One turn sends every row of this set to another row. A few are shown first. Where does it send the rows asked after them?
k_766: [  7   4 -22   9  -5  -2  35   3  26 -12  -7 -31 -50  -9  -5   2  19  13
  12 -19  11   0  20 -22  15   9  22 -10 -17  22  -8 -30 -25]
k_328: [ -2  14   7  14  -4  10   2 -18  29 -10 -17  20   1  -6  -5 -24  24  34
  -1 -19  -5  31   2 -45  -1   1  18  -9 -21  44  -6  11 -12]
k_279: [  7  13   9  20   7  11   6 -11  31  -8  -9  17   2 -10 -10 -24  15  18
   0 -23  -3  24  -1 -36  -4  -1  21 -11 -29  49 -12  14  -2]
k_444: [  3  12 -19  11  -7   1  29  -2  32 -16  -8 -30 -51  -7  -7   4  22  19
   7 -22  12   7  22 -23  16  16  22 -11  -7  29  -5 -25 -25]
k_546: [ 17 -18 -15  -2   9  25  -8  -4   7 -31  22 -30  -6   2  -7   8  11  12
 -22  -3   0  10   6 -20  -6  10  21  35 -27 -18 -15  -6 -49]
k_280: [ 32 -26  -7   1   5  24  -8  -3  13 -15  15  -4 -30  -1  -3  14  -9  23
  -2  -8  -2  -2  19 -46 -25  10  -1  28 -21  -8  16  -5 -38]
k_16: [-12  -6  -6   5   9  -9  -5 -30  23   5 -17  -6   5   0 -17   7  17  40
   9 -25  -5   2   4 -34  12   4  21 -14 -37  44 -14  17 -29]
k_508: [ 25 -24   3   0  22  29   7  -8  14 -21  18   3 -19 -13   3  11 -11  15
 -10  -3  -9   5   2 -39 -23   5   2  29 -24 -11   9  -6 -38]
k_339: [ 33   6  -6  28 -18  -8  21   2  10 -19  -9 -18 -52  -7  13  10  11  14
   8  -9  11  11  33 -15  -9  15  22   5 -12  13 -20  -5 -45]
k_717: [  9  10 -15  12 -13  -3  34   4  33 -17  -8 -31 -45  -6  -3   9  17  12
  11 -21  13   7  17 -24  13  11  18  -8 -12  20 -13 -30 -19]
k_599: [  3   3   4  16  -9   9   7 -23  27 -13 -14   8   5 -12  -9 -35  15  16
  -1 -20 -11  27  -1 -37   1  -6   8 -15 -16  41 -11  19 -14]
k_577: [ -7  -1  -1   9   9 -10  -4 -21  22   4 -20 -17  -3  10 -29   6  18  40
  12 -22  -9   6   5 -43  -7  11  16 -24 -26  40 -13  15 -26]
k_107: [ -9   5  -3  16  12  -3   4 -28  18  -3  -6  -1 -15   5 -24  -3  24  45
   7 -33 -12  18   8 -40   4   4  20 -18 -32  46 -18  22 -28]
k_383: [ 22 -22 -11   7  10  34   0  -4  11 -34  28  -8 -27  -4   1  11   3  23
 -13 -11  -5   3  14 -38 -17  -1   5  35 -27 -13   7  -9 -42]
k_872: [ -2  16   2  15 -17  18   0 -15  26 -12 -16  22   2  -3  -6 -28  25  24
   1 -14 -12  27   3 -36  -1  -5  18   1 -18  36 -12  16  -6]
k_574: [ 20 -20  -2   0  14  16 -11  -7   8 -18  13 -34   5  -1  -5  -1  -2   2
 -21  -1  12   5   1 -18  -4   0  10  34 -22 -10 -11  -1 -47]
k_144: [ 20 -18  -8  -1   4  25 -12   2  13 -25  11 -31   4 -10   3   4   7   7
 -22   2  -3   6   3 -20   0  10  20  41 -23 -12   1   4 -45]
k_250: [ 11 -13 -12  -3   4  19 -17  -3  16 -19  10 -34   2   2  -4   1   7   6
 -20   6  -2   1   7 -11   2   6  25  38 -25 -12 -13  10 -41]
k_793: [ 15  10 -29  21  -1   1  20  12   9 -19 -25  -9 -36 -15  -8  26  25  15
   7  -7  -6  20  18 -17  -7   0  10 -17   1  22 -24 -17 -39]
k_478: [  6  16  -5   7 -18   5  -5 -14  34  -7 -14  12  -1  -9  -8 -26  24  26
   9 -20  -1  29   5 -47  -4  -2   6 -15 -16  30  -7   4  -3]
k_94: [ 31   2 -28  10   4  16  24   6   1 -11 -19  -3 -44  -8 -12   4   8  12
  -7 -22   9  15  31 -18   8  27  17  -2 -15  19 -19 -35 -38]
k_535: [ 21  16 -31  23  -2   2  26  11   6 -18 -23 -10 -33 -15  -3  20  28  22
   5  -3  -2  26  12 -14  -8   2  14  -8   0  24 -19 -19 -39]
k_32: [  0  15  -3  11 -11   8   2 -24  20 -12  -7  12  -6  -6 -13 -28  33  27
   5 -30  -7  30   5 -40  10  -5  17 -11 -27  40 -18  15 -13]
k_594: [ 29 -28  -9  -6  21  30  -7  -7  15 -26  18  -5 -24  -5   2  19  -3  22
 -14  -4   1   2   9 -38 -13   6   8  37 -22   0  15  -5 -41]
k_869: [ 26   4 -19  10  -2  15  23  10   1  -7 -20  -8 -40  -9 -13  11   5   5
  -6 -26   4  14  32 -19  12  32  16   0 -15  13 -23 -32 -38]
k_409: [ 16 -13 -18  -2   9  19  -7  -5  21 -36  13 -34  12  -6   3  11   0  17
 -28   3   5   7   4 -26  -9  12  20  36 -21  -3  -8  11 -43]
k_344: [ -8  -3   4  10  20  -8   2 -36  23   1 -15   1  -3  -2 -23   1   6  38
  10 -32   1  11  -5 -41   0   4  21 -14 -23  44 -16  14 -30]
k_352: [-11   8  12   9  16  -3   8 -21  14   1 -11  -6   0   6 -16  -1  14  40
   3 -27   0   3  12 -49   3   7  20  -5 -38  50  -9  26 -25]
k_603: [ 25   7  -9  31 -20  -7  29   3   7 -16 -11 -24 -46 -10  11   3  15  18
   8  -9   9   8  27 -12  -7  16  31   7 -15  13 -16  -7 -49]
k_73: [ 27 -26 -10   6  27  27  -4  -1  26 -25  24  -2 -21 -14   0  16 -14  11
 -11  -9   3  -1   4 -30 -22   3  18  33 -24   1   8  -1 -33]
k_558: [ 25   9  -4  23 -14  -1  21   3   6 -20  -5 -24 -53  -6  10   7  21  13
   4  -2  11   8  33 -12  -9  20  29   9 -10  12 -13  -6 -50]
k_34: [ 28 -18  -9   0  18  37  -1  -8  16 -25  15   8 -27   1   0  20  -5  27
 -10  -7  -9  -1   9 -39 -17   2   3  39 -24   0  12  -6 -27]
k_885: [-14  -1   6  10  16  -5  -5 -25  22  -2 -20  -5  -3   5 -19  -9  23  37
   3 -24  -2   6   9 -41   5   4  26 -19 -31  50 -13  17 -29]
k_753: [ 27  11 -20  12   6  22  19   9  -1 -12 -17  -8 -43 -11  -9  10  12  14
 -11 -23   8  12  34 -18   9  31  14   6 -13  12 -13 -35 -40]
k_580: [ 12 -29 -16  -9  11  36   0  -4  15 -31  17   1 -15 -11  -2  14  -5  14
 -11  -8   1  -6  13 -51 -15   1  11  35 -18   2  14  -2 -37]
k_326: [ 30 -11 -10  -5  -4  16 -17  -1  11 -17   5 -35   8  -3  -6   2   5   7
 -16   0   1   8   7 -21  -8  24  17  31 -25 -19 -12  -3 -40]
k_810: [  0  18  -1  -2   2   8  -1 -15  22  -8 -10  23   2  -8  -5 -28  22  22
  -7 -11   1  33  13 -45   2   0  15  -8 -24  42 -15  24 -15]
k_828: [-10   0   7  19  23  -5  -3 -15  23   6  -9   2  -4   0 -24  -6  11  25
   7 -25   3  11   3 -33  -5  -2  31 -14 -29  52 -17  23 -24]
k_612: [-11   0  -2   9  24  -4  -7 -31  27  -1 -15  -4 -12  14 -23   2  11  45
   2 -26  -4  -2  10 -35   3   5  25 -12 -33  44 -17  17 -24]
k_610: [ 23 -22  -9   9  12  28  -8   8  14 -25  15 -27   6  -9  -8   7  -2  -5
 -19  -3   2   4  -2 -15 -10   6  25  38 -21   0  -6   4 -37]
k_381: [ 15  19 -27  22  -5   7  20   6   7 -23 -28  -9 -34 -19  -7  20  37  20
   9  -9  -5  19  17 -17  -5   5  18 -12   3  29 -18 -15 -38]
k_221: [  5   3  -5   7 -17  10   4 -21  32  -8 -10  21   2  -4  -2 -20  20  30
   2 -12 -10  33   2 -38   4  -4   6  -9 -21  46  -2  15  -9]
k_957: [ 22 -34  -5  -5  15  27  -2 -11  12 -22  15   7 -20   2   5  19  -4  24
 -10   2  -3  -4  15 -39 -22   8   5  26 -34  -3   9 -11 -40]
k_853: [ 14 -16  -7   4  -5  20 -12   0  13 -18  11 -26  14   1   6  -1   2  13
 -26   5   7   9   9 -16  -2   9  13  36 -30 -14  -8  -4 -44]

k_594 goes to k_885
k_250 goes to k_872
k_383 goes to k_107
Now these:
k_221 goes to k_957
k_280 goes to k_577
k_339 goes to k_793
k_580 goes to k_352
k_508 goes to k_344
k_535 goes to k_94
k_381 goes to k_753
k_610 goes to k_279

